Rotation paths and how fast each direction turns (degrees each step)
Each turn is a multiple of 5 degrees from 10 to 175, or 0.
Rotation 1:
[-32  33   3 -12  -3 -20  -3   1  20   1 -38  17 -23   9   0  11  19  -4
   1  30  13  -9 -36  11  21  -5 -11 -24]
[-38  38  17 -19 -17 -31   4  -5  12  16 -25  12 -30   1   2   6  35  21
 -13  16  -1 -10 -23   4   6   9 -19 -20]
[-28  44  19 -23 -24   0   1  -3   8 -10  -1   9 -25  16   1 -13  35  24
  -7   1  19 -19 -27  10  -3   2 -17 -15]
[-22  28  13 -13 -11   7  -2   7  27 -17  -8  22 -32  18   4   0  26   5
  15  16  18 -17 -40  28  11  -3  -6 -21]
[-23  34  18  -6  -5  -7   3   1  23  14 -20  18 -40   0   5  17  25   8
  23  23  -3   1 -32  19  19   2  -9 -15]
[-38  46  21  -3 -14  -5   3  -3   2  17  -4  -3 -44  -8   3   3  27  23
   7  10   2   8 -31  11   4   2 -28 -12]
[-25  52  13  -9 -13  15  -7   7   2  -6   5   6 -36  11   0 -13  15  13
   0  19  18   2 -42  16 -12  -9 -31 -22]
[-19  41   8 -13  -2   3 -10  11  19 -10 -19  15 -32  23   7   3  14  -8
   2  26  11   5 -44   9   6 -13  -6 -35]
[-32  40  17 -15  -5 -31   2   3  21   3 -38  13 -34   2  10  12  24   1
   0  22   1  10 -29   2  18  -5 -10 -16]
[-43  43  12 -18 -23 -19   4  -4   7  -2 -26   5 -23  -5   0  -8  30  16
 -13  14   4  -5 -29   4   3   4 -29 -12]
[  0   2   1   0  -8  -5   4  -2 -13   7   1  -9  13   3   2   6   1   0
  11  -3   3  -1 -12   1  -3  -6   8  -1] -> 0
[ -7   1  -4   3   0  -2   0 -11  -8  15   0  -4   1 -11  -9   3   3   8
  -6   3   0   1   5   1  -4   5 -12   0] -> 90
[  3   8   2   6   8   7  -3   5  -4   3   2  -5  -5  -4   3   1 -11  -6
   2   4  -3  18  -5  -2  -6  -9  -6  -1] -> 40
Rotation 2:
[ 35 -28   8  20  12  16  -2   5  -5  24  21  -6  40  16  11 -14 -23  22
 -16  -3   2   5   0   1 -13 -13  -9 -24]
[ 29 -16  13 -11  14  -1 -10   6  -5  49  23  11  19  14   8 -21 -12  15
 -30  29  11  11   3  -6   5   4 -29 -15]
[ 10 -18  -1  17   0   5 -21  16  -8  39  11  27   9  21  26 -23  -2  14
  11  17  15  34 -19   3   1  -1 -19  -8]
[ 19 -17  -3  27  17  23   0   9  -8  25  16   5  27  29  11 -14 -10  22
  -2  18   8  22  -5 -13 -12 -18  12 -23]
[ 23  -1   4   8  14  15  -7  -2  -4  40  38  -4   4  14  -9 -25 -14  18
 -36  21   6  27   8  -7   3  -8  -8 -23]
[  7 -24   6  23 -10   4  -7   7  -7  52  16   2   3   2  21 -18   1  11
 -16  -5  21  39 -15  14   1   8 -23 -16]
[ 16 -24   7  14   1  18  16   5 -11  36   4   0  30  26  40  -5 -16  20
  -2  19  -4  20 -12  -2  -7  -5 -10 -16]
[ 17  -9  15   4   6  23   2   4  -4  29  19  13   3  30   0 -26 -25  16
 -20  30 -14  26  -3  -4  11 -19  -9  -3]
[ 10 -29  11  27   4  16 -22 -13   2  27  20  26  -6  12   9 -30   3  23
 -18   6  14  38  -9   6   9 -10  -3  -7]
[ 15 -21   5  13   8  11   6 -16  -5  28  17   0  20   6  42 -14   7  28
  -4  11   0  34   0  -6 -17  -4   2 -31]
[ -4   2   8   1  14   8   4  -2  -2  -4  13   4  -2  10   2   2   2  -4
   2  -9   1  -5  -8   3  -1   7 -10  -2] -> 0
Rotation 3:
[ -4  34 -19  -4 -21  12   0  -3  -5 -12  19  11  18   2  24  30  -1  38
 -28  19   9  11  -4 -21  -8 -40 -21  16]
[  1  19   9 -18 -29   9 -17  -1  -9   5  25  29  -1   8  -1  17 -14  35
 -40 -16   5 -16 -14  -5  22 -39 -22  13]
[ 11  20 -17 -17 -14   9   8   6   5   5  33  43   7  11  50  13   5  34
 -30   0   5 -12  14  -3  10 -31   9   5]
[ -4  22   0 -25  11   1  -8  31  -7  35  25  25   1  10  17  23 -17  40
 -20 -12  15  16   5 -12  15 -30 -25   2]
[ 30  12   8 -13 -17  -2   3  24   6  35   3  45  -1 -13  22  17  -1  28
 -36  -6  -2  -3  16 -23   7  -7   5  28]
[ -1  35  -4  -9  -8 -10  24  16   1  19  18  14  17 -12  16  23   8  45
 -14  -2   4  23  17 -21 -23 -29 -15  13]
[ 18   7   2 -20 -27  -3 -10  -6   1  14  -5  14  -3  -4 -16  31   2  30
 -49   5  -4   4   1 -22  -3 -32 -37  25]
[  5  33  -8 -15 -47  -7   4   5  -1 -10  32  28   0  -1  17   6  28  20
 -19  -3   6 -11  12 -19 -10 -35 -18  23]
[ -3   9  -1 -27 -10   8 -11  12   8   7  43   1   3   9   5  19   3  45
 -38  11   8  -4  17   1  17 -29 -33  -3]
[ 11  14  -3 -12 -28  10 -26  23   7  14  15  41   6  -1  28  10   4  10
 -22  12  35 -13  11 -16  26 -11 -11  33]
[-12  11   6  -1   0  -3   2   4  -5   1   8  -3   1   1  -7  -5  -2   6
  14 -12   5   6  -5   0  -3  -3  -6  -4] -> 155
[  3  -4  -6 -11   4  -1  -2   2   2  -6  10   3 -11  11   6  -6   2  -7
   1  -5   0  -8   1   5   6  -7  -6  -9] -> 60
Rotation 4:
[ -3   5  23  -1  -4   7  -4   6  17   3  -2 -21   6  11 -20   2 -39  -6
 -17  -9  45   9   3  -3 -23   5  13 -49]
[-12   4  10   4  -1   9  -8 -15   6 -12  -8 -30 -13  -3 -20   5 -44 -13
 -31 -26  32   8   2   7   1   0   4 -36]
[-12   3  26  25   7   4 -14 -11   3  -7 -30 -23   3 -14 -19   1 -33  -4
 -27 -16   9  -7   9  15  -1 -11   3 -49]
[ -8   8  27  27   8  -2  -1  14   9   2  -8 -10  13   1 -27   5 -30   0
 -27  -3  38  -9   5  -1 -26  -7  12 -51]
[ -4   1   7  10   6   0   5  -3  11  -7   1 -25  -9  -3 -18  12 -33  -6
 -34 -23  49  -6  -4  -1 -14 -10   9 -30]
[-12   2  15  31  11  -5  -5 -12   3 -11 -15 -32 -25 -14 -18   3 -30  -6
 -26 -27  19 -16   1  14  -5 -18   8 -31]
[-13   7  39  35  20  -9  -1  13   6  -7 -10 -17  10 -17 -25   3 -20   1
 -18  -7  16 -21  14   6 -27 -15   4 -42]
[  1  -4  27  16  14  -4  15  24  10  -5   8 -25   4  -5 -23  13 -21 -10
 -23 -22  46  -6  -3  -4 -25  -4   9 -26]
[ -4   2  15  16   7  -1   3   1   5  -8  -7 -42 -20 -10 -16   0 -25  -8
 -16 -48  34 -10  -8  14 -10 -12   8 -22]
[-13   7  41  24  11  -3 -13  10   0 -12 -16 -34  -4 -21 -19  -7 -27 -13
  -8 -25   9 -13   8  19 -19  -5   5 -32]
[ 7 -4 -4 -1 -2 -6  6 13  6 10  2  6 10  9 -6 -1  4  7  0  0 14  4 -4 -3
 -5 -1  3 -1] -> 100
[ -2   1  -8  -3  -8   4  -6 -12   1   2  -7  10   3   5  -1   3  -9   4
  -8  11   2   4   0  -5   6   0   0 -13] -> 25
